One hidden turn or mirror swaps the rows below in pairs. Which row is each named row swapped with?
The rows were stretched afterwards, more along some directions than others.
q_444: [ 10  34 -13  -4  -2 -10  54 -47 -10  35 -40 -32 -13  -4  29  -8 -18   3
  12   6]
q_498: [ 17  22   6   8  -9 -24  17 -11  -4  23   0 -49 -24  23  27  -4 -10   8
   0  -3]
q_974: [ 35  24  18  14 -16 -35  24 -20  -3  28  10 -61 -35   4  16 -11 -24 -17
 -14 -21]
q_447: [ 27   7   1 -13  -6 -25  50 -40 -23  20 -32 -53 -32  11  24  11 -26 -20
 -14 -10]
q_240: [ 17  27   2  -8  -2 -32  13   4 -12  23 -19 -51 -19   5  11  -7 -32 -29
 -30 -28]
q_655: [ 18   1 -14  13  -8 -28  36 -42   3  12  12 -49 -11   7  13   0 -20  -6
 -12  -7]
q_388: [ 26  28  18 -27 -12 -26  49 -27 -28  24 -44 -47 -12   1  15 -20 -20 -16
 -23 -13]
q_484: [ 25   7  -9 -16   6  -9  47 -21 -16  21 -51 -20   3 -10  11  -9   2  -6
   6   0]
q_640: [ 10  32  -8 -20  -8  -1  42 -32 -28  36 -32 -43  -5   9  21 -11  -2   4
   1   6]
q_863: [  8  19 -18 -14   4 -14  52 -53  -7  25 -35 -43 -16   1  31  -6 -19  -2
  -7  -9]
q_690: [ 10  28 -19   3   0  -2  21   0 -11  13 -17 -45 -31 -10  20 -10  -1   1
 -14 -16]
q_227: [ 15  28   5 -19   1 -11  26  -5  -1  26 -44 -33 -10  -5  18   0 -12 -10
 -16  -5]
q_520: [ 39  35  12  13 -13 -31  11  -8 -13  29   3 -56 -25  -2   9 -15 -14 -24
 -16 -28]
q_950: [ 14  14  -3   0   1 -37  16   0  -2  18 -11 -48 -11  15  10  -4 -32 -23
 -28 -26]
q_332: [ 10  22  -2 -21  -7 -17  42 -41 -21  33 -36 -47 -11  16  20 -17  -8  -4
  -2   8]
q_978: [ 27  10  -9 -20   1 -21  59 -39 -16  25 -56 -26  -4  -7  26   4 -14  -3
   2 -10]
q_731: [ 13  -9 -12   5   6 -24  21 -29  -4   2  13 -34  11  11  10   5 -10   4
   3   4]
q_233: [  5   7 -15  -4   9   4  40 -30   1  11 -13 -17   4 -17  18  -6  12  25
  11   9]
q_495: [ 26  11   5   9  -4 -18  30 -34  13  21   8 -35  -9  -7  17  -1  -4   7
   2  -4]
q_630: [ 24   8  -7 -18   5 -16  52 -27 -12  25 -54 -21   1  -6  18   0  -7  -3
   1  -9]
q_485: [  9  21 -13  -3  -1  -9  37 -22  -2  20 -19 -47 -25 -10  21  -7 -15  -3
 -20 -24]
q_563: [ 17  21  -7   7  -4 -10  14   2  -8  22  -9 -46 -22   0  16 -11   6   7
  -5  -9]
q_585: [  7  38  -2 -21  -5   9  47 -30 -34  41 -42 -51  -3  -1  20 -20 -10   7
  -4   7]
q_308: [ 20   2  -4 -11  -4 -19  53 -50 -26  16 -27 -51 -25  12  27  10 -22 -11
  -7  -2]
q_949: [ 32  18  22   6 -17 -30  26 -35  -3  26   5 -47 -23  17  28   3 -18   5
  -5  -2]
q_6: [  7  27 -13 -13   1  15  46 -22 -25  18 -35 -38   8 -18  22   0  -4  14
 -10 -12]
q_559: [ 10   7 -24 -14   4  -1  54 -46 -28  20 -31 -37  -6   3  28   3  -9   2
  15   5]
q_153: [ 14  26   4 -10  -2   1  24 -20 -19  18  -8 -47  -8  -8  13  -2 -14 -19
 -13  -3]
q_411: [ 15  10  -3 -37   3  -2  55 -32 -24  13 -49 -22  11 -15  14 -15   2   5
  -3  -2]
q_375: [ 12   4 -16 -10   2  -7  53 -49 -30  16 -24 -40 -14   8  26   6 -13  -2
   7   4]
q_352: [ 24  45  -6   5 -10 -10  10  11 -18  33 -24 -49 -32  -2  14 -25  -6 -17
 -14 -23]
q_269: [ 10   9   0  -5   4 -20  14 -15   0  21   2 -33   9  10  11  -1 -12  -2
   2   5]
q_177: [ 32  19  21   9 -15 -32  23 -37  -5  26   6 -46 -22  18  29   1 -15   7
  -1  -2]
q_713: [ 21  14 -12   3   1 -41  20  -5   1  18 -21 -39 -13   7   7 -12 -28 -24
 -14 -21]
q_877: [  5  13 -19 -22  15   9  51 -29 -15   8 -43 -12  16 -19  22 -14  10  21
   6   4]
q_653: [ 31  39  16 -23 -19 -33  53 -38 -22  39 -45 -48 -22   6  23  -9 -28 -15
 -18 -12]
q_285: [  5  10 -24 -11   5   3  50 -43 -22  25 -28 -34   4   4  26   3  -6   9
  16   3]
q_629: [ 13  23   0   4 -10 -12  17   8 -13  19  -8 -49 -26  17  21 -12  -5   4
  -5  -7]
q_750: [ 28  43  16 -18 -17 -25  50 -34 -20  35 -46 -46 -19   2  19 -11 -28 -12
 -23  -8]
q_342: [ 14   9 -26   4   2 -18  34 -10   1   8 -25 -19  -2  -8   8 -14   0   5
   0   1]
q_28: [ 10  14 -10 -29  -3 -21  56 -59 -14  29 -46 -42 -21  10  29  -8 -19  -5
  -2   2]
q_173: [ 21   9 -19   9   2 -11  30 -20  12  17 -13 -19   7 -14   6 -11   8  10
   1   1]
q_477: [ 24  45  -1   7 -10 -12   8  14 -19  32 -20 -51 -30   3  15 -27  -9 -16
 -14 -28]
q_263: [ 11   2  -9   4   8 -25  16 -17  -5  10   6 -27  12   9   6  -3  -8  -4
   3   5]
q_406: [ 46  24  20  15 -20 -44  19 -30  -5  32   6 -55 -29   1  11  -7 -16 -23
 -13 -20]
q_329: [ 23  48  14 -25 -14 -20  55 -29 -30  46 -63 -57 -25  -2  23 -20 -34 -12
 -26 -14]
q_624: [ 13  15 -18  10  -7 -18  37 -28  -8   7  -4 -48 -31   5  21  -4 -21  -4
 -18  -7]
q_654: [ 24  17  -8 -16   0 -21  58 -39 -21  23 -52 -28  -7  -7  26   2 -19  -2
   0 -11]
q_902: [  7  37  -9 -14  -7   6  38 -29 -25  34 -33 -43  -3   5  16 -14  -5   4
  -5   9]
q_5: [ 25   3 -10 -14   7  -5  43 -25 -18  20 -38 -22   2  -7  11  -1   7  -4
  12   7]

q_6 swaps with q_444
q_484 swaps with q_308
q_375 swaps with q_630
q_585 swaps with q_329

